Here are some points, one per row:
[ 11  -9 -10 -21  24  32 -17 -11  38 -24  12  -5 -18 -39 -11 -20   2  23
  15  -6  42  -4 -26  -7   7 -28  -4 -23 -10 -23   7 -19]
[-24  19  14 -19 -15 -20 -17  22  -9 -26  37  23  74  21   5 -14  29  21
 -22  31   2  29  48 -25  31 -11  11  14  -1  -7  54  31]
[-15   5  -5  -3 -37  24  -8  -1 -22 -31  30  12  -8  18 -17  56  -5 -18
  20 -36  -3  -7 -17 -19  28  32 -12  27   7 -19   9   1]
[-17   0  20  -4  17  29   2 -15  -6 -24  19 -11   0 -44  23 -26  -1  16
  13 -32   0  -2  -9   8  22 -24 -23  -6  35   9  36  -7]
[ -1 -27   9 -17   2  62  -8  30 -47 -23 -43 -12   3   5 -24 -23  31  58
   4  39  30 -28   8 -24  39 -25 -19  -1  -7   7 -22 -13]
[-15  -6 -19  11  14   9 -15  28  16 -22 -14  16 -33 -19 -12 -16 -14  43
 -27   1  56  -4 -28  -7  50   2  11   6  41  -5 -45  -7]
[-11  10   1  -5 -18  35 -22 -26  33  36 -21 -23 -13  13 -11 -18   7  -6
  47   7 -24  36  13  19   1 -43   1  27  28  12 -24 -37]
[-16  -8   2   6 -22 -12   7 -19  28  34  -4 -17  -2  -9 107  -9  18  12
  15  22  29  -3 -12   8  16  23 -28 -40 -20  72   2  27]
[ 20 -32   7  -7  -1  13 -22 -32 -18   9 -42 -31  71 -12 -28  22 -22  16
 -24 -13  24 -28  18 -10   9  -1  -1 -31  17 -12  -3  36]
[  8  -1   1  14   5 -28 -26  23 -22  22   1  40  -7   1  28 -25 -33  14
 -32  -7 -46  16  -5 -28  25  16 -19  -3 -40 -13  12   3]
[ 10   6 -27   1  -8  -9  -7  47  10  -4 -27  46  73 -39 -23 -23 -19 -27
  -4 -23   2  35  21  58  -9   3 -25 -23  11  11  -4  -2]
[-16  -1 -16 -15  37 -15   9  -6  43 -39  10 -43  -1 -32 -28   8   4 -13
  13   0 -32   9  -6 -21  35   1  11 -12 -28  87  30  17]
[ -6 -18  14 -24  26 -18  78   9  18 -23  -7 -13  -8  -2  -9  20 -31  20
 -19 -16  17  -4 -12  36  13  -4  30 -22 -24   5  11  19]
[  9 -30  -8 -20   2 -14 -17   7  19  26  15 -38 -21  26 -34  12  27   6
  10 -12 -11 -25 -17   2   5  19 -39 -23  25 -26  -8  35]
[-27 -16 -21 -11  25 -23  -2   9 -29  -5  12 -28  18   8  10  -8 -14 -25
 -22  22  13   8  45 -12 -31 -12  10  43  -9  14  -8   5]
[-17 -23 -11   5 -42   2  79 -18   5 -15   3   9  -2  -5 -18  13  -8   0
  41   3 -37 -16 -11  -5   9 -32 -19  17 -27 -20 -43   0]
[  0  61 -18 -30 -23   1  28   8 -33  -8  15 -42 -18  17 -20 -19  -1  -3
 -22  46   6 -47   4  -7 -42  23  30  24  40  19   2  -7]
[-16 -16  -2  28 -30   3 -32  -4  -6   8  46  -5 -17   3   0  32 -11  19
 -33  -3  21 -41  21  65  17   6 -28  20 -25 -12  23  -6]
[ 10  29  40   2 -38  -5  -6 -16  36  10  -8 -11 -11  48 -23 -28 -10 -24
 -16   0  -2  28  65 -15  24 -23   5  21  41   7 -57  -9]
[ -6 -20  -5  40  18 -30  48   1 -40 -38 -20   6 -12   4  55  62  32   4
  23  24 -15  23  19 -11 -41 -21  14 -11   7  -1 -31   8]
[ 41  81  -8 -18 -52  -1 -16  -4   7 -34   5  20 -22   3   9  25 -26 -14
   1  17  19  -2 -24   4  26 -23 -17   8 -14 -17  23  -4]
[-54 -20 -28   5 -12  28 -18 -11  14 -18  19  38 -10  55  11  14  12   6
 -45  24  25  18   3  24 -10 -32 -12 -30   5  -7  10  10]
[ 46  -9   9   0 -27   5  17  60  -7  11 -24  17 -19 -27  36  32  -5  -7
  -9 -37   7 -23  -6 -23 -28 -27 -20  25  28 -14 -10  38]
[ 34   8 -21  -8 -22  13  -8  21  23  -5 -21  31 -10 -42 -23 -24  14 -28
 -10 -22  22  -6 -14  25  -2   4  11  25 -24  59  23  51]
[ 13   1 -22 -14  33  -3  -5 -54 -33   0  18  19  78 -15  -9   1   8  -9
  10  42  18  -9 -18  16 -11  19  -3  16  31  -7 -37 -10]
[ 31  -8  22  -1  43  24  -5 -12 -20  39  18  20 -24 -23 -11  39  49 -52
   9  -2  36  13 -10 -19  44   7   0  10 -19  -7 -22 -15]
[-28  69 -10 -23  23  16  -4 -32 -23 -23  -2 -45  -5  -5  51 -27 -13  24
  -6 -17 -11 -10  -4   8  12  18  -8 -23 -34 -31 -38  35]
[ 22 -16 -30  24 -23  49  47  20  -5  30   6 -22   6  -9   0 -24   5  26
 -16  32 -25  15  -9   1 -14  21  24  23  27  -4  29 -35]
[ 27 -22  22 -16  57  30  -4  16  -2   2  17 -20 -17  21  13 -21  -3  53
  16 -40  17  13  31  -9  -9 -31 -21  -5  32   9  34  32]
[-24  -7   6  -3 -12 -39  -5  22   8   4  33  17  41  17  -1  42 -18  29
 -27   4  28 -20 -21  -3  16 -49 -14  18 -13  34  32 -43]
[  2  -7  60 -19  54  -2  -5 -46 -32  36  -5  36 -12  -2 -10 -22  -6 -17
  14  33 -11 -39  10  42 -14 -26   8  17   3  28  18  14]
[  6 -16 -24 -24  23 -13 -22 -19  17 -40 -22   2   1 -24  57  -9  41 -14
 -14  22  -8   1 -13  -3 -18  34  -9   6  40 -18  21  -5]
[ 16   8 -17   3  34 -21 -10  16 -15  -9  16 -19 -24  16 -14   9   1  -1
   0   3 -25 -17   9 -13  47   7  18 -19   6  34 -11  39]
[ 59 -14 -21  -7  11   0 -19  22  25  15   7  20  56  -2  13   3 -11 -17
 -19   5 -20 -22 -18  -4  -4  10 -39  14 -23 -24 -28  -8]
[  7 -29 -19 -23 -13 -32   2  -3 -11 -40  -7  30 -23  18 -23 -21 -61 -14
  39   8  11  31 -18 -17   9  31 -21   1 -48 -27 -21   4]
[ 35  58  -2  55   8  11   2  -5   9   3  20  28 -18 -24   0  25  12   7
 -56  -6 -35   6 -11 -14 -30   7 -11 -25 -30   2 -24  19]
[ -9  12  31  56   8 -18 -19  25 -43  -8 -13   3 -12  -3  18 -13  54   3
  -2 -35 -10   0 -14 -15  -3 -24  32  -5  -2  -3 -12 -54]
[  7  -2  29 -20 -10 -47  -5  32  29   9   7 -20  47  -4  -3 -18  20  45
  56 -35   5 -36  12  19 -19  42  -7 -12  16 -15  -8   1]
[ 32 -29  19 -13 -16   0  27  10 -41  20 -22 -25 -12 -17 -22  -2 -22  21
  -3  44 -16  37 -14  53  -9   1  15  -9   0  -9   8 -15]
[ 22   2  12  -9  -7 -43  -7  16  29   9  -9 -41  18  22 -23  12  12  -5
  -9  17   4 -45  -5   2 -15 -22 -25 -22 -48 -20  -8   6]
[ 21  -2   2  24  21 -12  -5 -22  23  10  17 -13 -15  17 -16   9 -33  10
 -45 -27   9 -17 -12   0  -9 -32   9 -52  15  19 -19   2]
[-31  10 113  30  -2  -1 -25  13  12 -26 -14 -22  26  -8  10  23 -22 -10
 -14  28   0  12 -26  27 -15  35  28  30  24  -7 -33  17]
[-11   0 -21 -29  23  15  70  10  -6   6  13 -37   7  -9  21  63 -30  -5
 -10 -28  21  -4   5   5  16  -5 -12 -13  -1 -14  10  12]
[ -1  77 -20 -23  12 -26  11 -14 -16  28 -43  -1 -13  51 -19  -8  41  15
  -2 -30  39  39  -9 -16 -26   0 -13  19 -27  -2  18  -2]
[  9   0 -13  27  -3 -14   3 -12  44 -18  15 -10 -19 -58  21 -15   0  36
  -5  21  35   1  86 -14  40 -23  14 -11 -21 -17 -15 -11]
[ 50 -19  28 -21 -19  42  -3 -21 -24 -31  64   7  -2   7  -5  -6   0   3
  43 -21 -30  29 -18 -10 -56 -27   4   1 -11   3  14  30]
[-24 -19   0  72  -2  15  17 -23  -6 -11 -24 -30 -10   6   6 -28 -11 -35
 -19  15   5   3 -15 -16   2   5 -16 -14  28 -23  46 -21]
[  7 -16 -17  17   6  -7 -19 -10 -36  47   9  12 -16   7   3  -7  39 -29
  41   4  39  -2 -13   0  -7  11  16 -12 -22  15   2 -13]
[ 35 -23   1 -11   4  29 -22 -15  34  -9  -6  11  -5  56  -8  10  -5   9
 -10 -23 -20  19  -6  -8 -18  45  15   3   5  97 -19 -51]
[-30  34   0 -23  22   9 -21  24  14  -5 -22 -15 -19  29 -15  -7 -21 -23
   0  39  18   2 -12   2 -52 -14   2   2   0   1  45   9]
[-43   1  -9 -30   4 -56 -18 -31 -47  36  24  -4 -20 -52 -38 -11  18  11
 -29 -44   0  43 -28  -1 -12 -20  15  10  24   1 -12 -19]
[ -2 -10   9 -36 -31   3  -1  18 -12  -1   2  11 -14 -41  45   2  14  10
 -41 -26 -38  13 -18  -1 -26  14  -4 -24  -3   6 -21  -1]
[-41 -17   5 -10   2 -19 -16  27  20  49   5 -12 -13  -1  18 -10  -9  -3
  56 -17 -12 -35 -21 -24   8 -11  -5 -23   7 -17  24  29]
[  7 -25  23  23  40  -3 -14  20  13  -8   4 -26  -2  -1  20  -7 -29 -23
   2   9 -14 -21 -16 -21 -17  28  17  39 -26 -22  38 -26]
[-10  33   1  18  17 -14  11  21  24  50  42  12 -17  30  -8 -20   5  30
  46   9  -2 -19  -8  21  19  52 -20 -41   2   0 -23  28]
[-12  -3 -19 -20  24  35 -22  17 -24 -26  -2 -11  14  -2 -12  24   5  -6
 -20 -15  -9 -12  22  12  49 -32  14 -44  -8 -20 -17 -15]
[-25  37 -19  54  23  48  13 -13   1 -13  22  -1  78 -18 -19 -14   4  17
  17 -11   3 -26 -13   1  10 -31  -2   4 -28   2 -13   8]
[ 17 -17  -1  27   4  16  14  49  11  10  20  31 -21 -23 -27 -13   9 -35
   3   3  -8  -5  82  -6 -17 -16 -12  11   1  -9 -25  32]
[  8  -4 -14  -7 -26   6 -15 -26  10 -26  17   4 -14  -6  -9  38 -31   7
  24  -2 -19  19  50   1   1  11 -42   1  -6  64 -18 -10]
[-50  -8 -23 -26  23  18  -5  34  15  -2  27 -32 -16 -12  19 -10  -1 -31
 -23  44   2  26 -25 -10  -7  29  -9  39   6 -18 -13 -18]
[ 33  -1 -15 -23 -35  -3 -21  30 -21  17  14 -42  17   5   7 -21 -32 -27
   1   8 -11  28  -8 -10  14 -15  64 -20   0 -11  -5 -31]
[  3 -16 -21  22 -21  15 -21 -20 -12 -13  37  40  -2  -7 -14  -7 -32  18
  14 -17  -1  18 -14   0 -20  27   7   3 -13 -22   0  23]
[-24  18  77   0  22  18  20   8 -27  -1 -25  -5   2  -2 -27  34 -30 -42
 -14   9  -5   5  11   5   0  46 -15 -14   4  17  31 -23]
[ -5  -8  15 -20 -37  -1 -12  -4 -14 -16 -14   9  15  12  39 -25 -13 -30
 -13   8 -20 -11 -26 -22  24  -4 -29   1  12  46 -38  23]
[ -9 -11 -29 -19  31 -22  -5 -30 -23   1  -7  47 -13 -10  55  -3 -30 -14
  28  14   5 -50  37   2 -15   3  27   9  50   6 -26 -28]
[ 10  58 -27 -15   6  17  31 -32  46  26 -53  18  -1  18  11 -13 -22  16
  11 -18 -36 -12  -2 -24 -14 -28  35  28  15  -4   1 -15]
[-58 -22  19  -3 -47  16 -16  17  -4  -1 -14  30 -19  -8 -22 -16 -14  25
  -1  -4  14 -12   2 -18 -17 -22   7 -18 -38   4  36   4]
There is one direction along which these points spread out most. Take the direction at right angles to it along which they spread out most. Go by this last direction. For each point below, how far along it does it lie, from 0 to 99? The average is 50, and the first point in the table lies past the average. One standard deviation of the points above along it is 16.
[  3 -10  56  -8   1 -23  68  -9  34 -18  46  52   3  33  -9 -28  14  40
 -36  11  10   1  -8 -13   4 -12 -26  13  34 -20  40 -20] 57
[ -4 -22  18   2  -7   8  26  -9  16  10  18  13   5   1 -19 -22  57 -22
  -9 -10  38  -2   1  -8 -19  43  55 -15 -17 -15 -23  -8] 51
[-15   3 -14  47  -4   4 -24   4 -16 -21 -22 -41 -17 -11 -17 -17 -41 -22
  32  20  35 -12  12 -19 -58  23 -16   9  17  -2   3  -5] 57
[  1  -9 -13 -15   6 -48 -30 -49   3 -15   6  20  -4 -10 -11  41  28 -15
  29  36  -7  -7  -5 -16 -12 -18  15 -23  41 -14  13  -4] 53
[-16  12   6 -30  -1  -7  13   1 -12  13  -9   9   5  -7  22   2  29 -33
   9 -49  22   2  79  -8  -2  38   7 -19 -11 -25  10 -53] 54
[-23 -19 -24  -8  -4 -21  31  16  20  28 -30   3  36  46   8   2  41 -16
  -1 -17  24  25 -29  -4 -21  -7   7  17 -12  -2 -41  -1] 45
[  8  -3  -5  20 -33  -6  48 -30 -26 -21  16  24  -8  -3 -15 -34 -15 -24
  -2  11 -44 -21 -16 -14  10   6 -14   1  -9  -2  18   7] 33
[ 32   6  47 -17 -13  22 -25 -28  21  23 -36  10  10  24  19  -6  -2   0
  23  10 -16  32 -16 -20  -3 -24  25  10 -22 -26  -4  -3] 34
[ -7  14 -23  62  18 -18 -27  25   7  -8 -17  -8   3  16 -10 -13  20  -4
 -16 -11  -3  -9 -16 -13   1  13  -8 -34  15 -18  13  42] 57
[-17  -8  -9  -8  -8   7 -27 -45  53  28 -36   8 -12   4 -12  56  11  25
  -8 -10 -51   5  17 -24   3  31  50  41  -8 -29   4   7] 38
[ 17  -7 -15  23  -9  16 -21   2   5   1 -32  -4 -13  42  23   4   1 -10
  25 -20 -23  28  -1 127  23 -23  41  29   8 -21   6   3] 43
[ 21  43 -22  18 -18  28  23  22 -16  46 -22   1   2 -22 -19  80 -13  29
  36  40 -11  43 -10 -15  18  18   3   0  38   0  32 -16] 43
[-10  -8  -4 -22  -7 -25  -6  17   6 -14 -23   8 -26 -34 -27 -20  32   1
 -27  11 -58 -25   9  51   0  -7 -39   4 -43  -4  12 -10] 45
[ 22 -25 -18  69 -18 -54  29 -40 -33  10 -17 -29  -2  24  -5 -25  21  -8
  -8 -54  13  26  -7  13  20  27   3  42 -13  13  27  -7] 43
